In the data rows, zero lies at 4.5, halfway between 4 and 5.
Here is a table of points, one per row:
ndarray[6 5 5 5 5 8 6 5 9 4 5 8 4 6 6 6 5 4 2 7 5 5 3 4 2 5 3 3 2 5 5 0 7 5 5 5
        5 3 3 6 4 6 8 4 6 6 5 7 2 6 4 2]
ndarray[2 5 5 5 6 6 7 3 5 7 6 5 5 3 3 5 4 3 5 3 5 5 4 5 5 7 8 3 4 4 2 7 6 6 3 4
        2 3 4 3 4 4 3 4 6 7 7 2 6 6 7 3]
ndarray[5 8 5 6 8 4 4 3 4 2 5 5 5 5 6 6 3 3 6 6 3 3 6 1 5 2 4 3 3 5 4 5 5 3 5 4
        3 5 5 6 5 7 5 5 8 3 7 6 6 3 4 3]
ndarray[2 7 4 3 6 4 4 6 6 5 5 4 3 7 4 6 1 7 5 5 8 3 3 5 6 3 4 2 3 7 4 4 7 3 6 7
        4 7 5 4 3 3 5 6 5 2 5 5 6 3 6 4]
ndarray[7 6 3 5 5 5 4 8 3 3 4 4 0 4 2 2 4 3 4 5 4 6 3 4 7 5 7 5 6 5 5 3 5 2 5 3
        1 5 2 5 4 3 1 4 7 4 2 5 3 2 4 5]
ndarray[3 7 6 6 6 6 4 7 4 6 8 6 6 6 4 6 4 5 2 0 3 5 5 3 5 3 3 6 4 4 5 3 3 4 6 7
        3 6 6 5 6 7 5 5 7 5 4 6 2 3 3 8]
ndarray[5 3 4 4 7 6 6 6 4 9 4 3 5 3 4 5 2 4 4 3 5 5 4 3 3 5 5 5 6 0 4 5 5 5 5 3
        3 3 6 4 7 4 1 9 6 7 7 6 7 5 3 5]
ndarray[6 6 4 5 3 4 4 3 5 3 2 5 4 2 4 5 4 3 7 1 4 6 3 5 5 3 4 4 6 4 8 4 3 5 4 3
        7 5 6 1 5 5 6 5 2 3 3 3 4 6 3 4]
ndarray[5 4 1 7 6 5 8 4 3 3 4 7 4 7 3 3 3 2 1 5 2 6 5 3 7 5 5 6 4 6 6 5 3 3 5 5
        6 2 1 4 2 6 4 3 4 3 6 6 7 7 8 5]
ndarray[3 6 7 5 4 5 4 4 4 3 3 3 7 4 5 5 5 6 5 5 4 4 3 5 4 7 7 5 7 3 8 4 4 4 4 6
        6 6 5 5 3 4 4 4 2 3 4 1 3 4 4 4]
ndarray[6 4 4 5 5 6 3 4 3 6 3 5 5 4 9 3 9 4 7 3 4 6 3 6 4 3 5 4 3 5 6 6 3 6 3 4
        3 4 6 6 3 3 5 5 1 3 3 5 4 4 7 7]
ndarray[5 3 4 7 7 3 2 2 6 4 7 5 4 6 3 5 3 8 0 4 4 0 5 5 4 4 5 2 5 6 4 6 5 8 6 2
        7 5 4 5 6 5 3 6 5 3 3 4 2 1 5 4]
ndarray[3 5 5 5 7 3 4 4 6 6 7 4 3 4 3 7 3 4 5 4 6 4 5 6 3 6 6 1 2 0 3 4 6 4 4 5
        2 5 3 4 4 3 4 6 4 7 7 3 7 6 3 7]
ndarray[6 6 2 5 4 2 7 5 5 6 7 4 6 8 4 7 5 5 5 5 5 4 5 4 2 3 4 3 5 5 1 5 6 3 7 5
        6 7 5 7 5 5 3 6 3 2 4 4 3 3 3 1]
ndarray[5 5 5 4 5 5 5 5 2 6 2 4 6 3 4 6 5 3 4 8 5 4 3 4 5 4 3 3 3 6 7 7 4 5 2 3
        8 5 8 6 3 5 6 1 3 6 2 2 4 3 1 4]
ndarray[4 6 6 6 3 5 6 5 3 6 4 2 6 4 1 5 6 4 4 5 9 2 6 5 4 6 5 3 6 5 4 4 3 4 3 3
        5 1 2 6 6 7 5 5 4 7 6 4 6 7 6 3]
ndarray[5 6 5 4 4 3 4 3 4 5 3 4 7 3 7 4 3 5 6 3 3 3 1 7 4 7 1 8 1 7 5 6 3 4 6 4
        2 5 0 4 5 3 3 1 3 5 2 6 7 4 1 2]
ndarray[2 2 2 4 4 5 4 0 5 5 4 4 5 1 1 6 7 5 2 6 8 7 7 5 6 6 5 2 3 4 3 5 6 3 5 4
        1 3 2 4 3 4 3 7 2 6 8 4 4 6 6 4]
ndarray[3 3 2 2 3 4 8 4 9 1 4 5 5 3 6 2 3 2 4 4 4 2 4 5 3 3 7 6 2 5 3 3 1 6 8 6
        7 7 4 6 2 9 3 6 8 8 5 5 4 5 7 6]
ndarray[4 2 6 5 2 4 5 4 6 2 2 4 3 9 9 6 4 5 3 4 6 2 8 1 5 2 4 4 6 4 6 6 5 1 4 2
        2 6 4 4 5 6 6 5 8 4 2 5 7 5 3 5]
ndarray[5 5 3 4 4 5 7 7 5 5 5 3 4 8 4 6 7 6 5 6 4 4 6 5 6 2 5 8 4 5 5 3 4 5 5 2
        3 5 3 1 6 6 3 3 5 1 6 4 4 5 5 7]
ndarray[5 3 4 2 4 4 5 3 3 5 3 5 2 6 4 4 5 6 7 4 5 5 6 3 5 4 5 7 3 3 5 2 3 6 3 8
        5 1 6 4 4 2 4 3 4 5 1 4 3 4 5 2]
ndarray[6 2 4 3 5 4 2 5 0 2 5 6 9 4 1 2 7 3 4 4 6 4 5 8 1 6 7 5 6 7 5 3 5 2 3 7
        5 4 8 2 6 2 5 3 6 2 4 5 5 6 3 6]
ndarray[3 3 3 7 3 7 0 3 4 4 4 7 2 5 5 3 5 5 9 6 6 6 4 3 3 5 0 8 5 3 5 4 4 8 5 4
        9 5 5 5 5 2 3 4 6 5 2 1 6 7 3 6]
ndarray[6 3 3 3 2 4 4 6 3 4 8 2 7 2 6 6 2 4 5 8 2 6 5 4 5 7 5 2 7 4 4 6 0 3 5 4
        3 3 0 3 9 2 7 7 4 7 5 4 4 6 8 8]
ndarray[7 6 8 5 5 6 7 7 4 4 4 5 4 7 5 3 4 4 2 2 3 4 8 5 5 3 3 4 4 3 1 3 5 5 6 6
        7 8 5 5 6 3 4 3 3 7 8 5 4 2 5 4]
ndarray[3 6 6 5 2 3 5 5 6 3 2 5 2 2 5 4 5 7 6 6 3 7 3 7 3 5 5 7 4 7 6 8 4 4 0 6
        5 3 6 6 5 5 6 6 3 2 5 5 5 3 3 4]
ndarray[4 4 4 0 6 1 3 6 7 7 4 5 3 0 6 4 7 7 5 5 6 7 7 4 5 6 6 6 9 4 3 5 5 5 6 5
        7 3 4 4 1 5 5 0 3 4 3 7 5 4 4 7]
ndarray[2 3 6 4 3 4 1 3 4 7 2 5 7 7 6 2 5 1 5 6 2 7 4 7 7 4 4 5 5 2 4 4 5 5 3 4
        5 4 5 4 3 4 6 5 6 4 2 5 3 5 4 3]
ndarray[4 3 7 6 5 3 4 5 3 5 3 2 5 5 6 3 7 5 7 5 3 6 3 4 5 4 3 2 6 7 5 5 3 7 3 6
        5 4 7 3 3 4 3 4 4 4 4 4 3 5 3 3]
ndarray[6 3 4 5 5 5 4 4 4 3 9 0 4 6 1 2 2 6 5 5 4 3 3 1 5 4 4 7 6 3 4 3 9 4 4 2
        1 7 6 4 4 7 9 3 1 6 4 8 4 4 6 5]
These points spread out most along one direction. Take the direction at right angles to it along which they spread out most. Go by this last direction. Where along it does each point below lie, from 0 to 99? The average is 50, and the first point in the table lies past the average. One standard deviation of the points above along it is 16.
ndarray[5 3 4 7 7 3 2 2 6 4 7 5 4 6 3 5 3 8 0 4 4 0 5 5 4 4 5 2 5 6 4 6 5 8 6 2
        7 5 4 5 6 5 3 6 5 3 3 4 2 1 5 4] -> 66
ndarray[3 6 6 5 2 3 5 5 6 3 2 5 2 2 5 4 5 7 6 6 3 7 3 7 3 5 5 7 4 7 6 8 4 4 0 6
        5 3 6 6 5 5 6 6 3 2 5 5 5 3 3 4] -> 50
ndarray[7 6 3 5 5 5 4 8 3 3 4 4 0 4 2 2 4 3 4 5 4 6 3 4 7 5 7 5 6 5 5 3 5 2 5 3
        1 5 2 5 4 3 1 4 7 4 2 5 3 2 4 5] -> 53
ndarray[2 3 6 4 3 4 1 3 4 7 2 5 7 7 6 2 5 1 5 6 2 7 4 7 7 4 4 5 5 2 4 4 5 5 3 4
        5 4 5 4 3 4 6 5 6 4 2 5 3 5 4 3] -> 50
ndarray[6 2 4 3 5 4 2 5 0 2 5 6 9 4 1 2 7 3 4 4 6 4 5 8 1 6 7 5 6 7 5 3 5 2 3 7
        5 4 8 2 6 2 5 3 6 2 4 5 5 6 3 6] -> 40
ndarray[6 5 5 5 5 8 6 5 9 4 5 8 4 6 6 6 5 4 2 7 5 5 3 4 2 5 3 3 2 5 5 0 7 5 5 5
        5 3 3 6 4 6 8 4 6 6 5 7 2 6 4 2] -> 65
ndarray[5 4 1 7 6 5 8 4 3 3 4 7 4 7 3 3 3 2 1 5 2 6 5 3 7 5 5 6 4 6 6 5 3 3 5 5
        6 2 1 4 2 6 4 3 4 3 6 6 7 7 8 5] -> 49
ndarray[6 3 4 5 5 5 4 4 4 3 9 0 4 6 1 2 2 6 5 5 4 3 3 1 5 4 4 7 6 3 4 3 9 4 4 2
        1 7 6 4 4 7 9 3 1 6 4 8 4 4 6 5] -> 59
ndarray[3 7 6 6 6 6 4 7 4 6 8 6 6 6 4 6 4 5 2 0 3 5 5 3 5 3 3 6 4 4 5 3 3 4 6 7
        3 6 6 5 6 7 5 5 7 5 4 6 2 3 3 8] -> 71
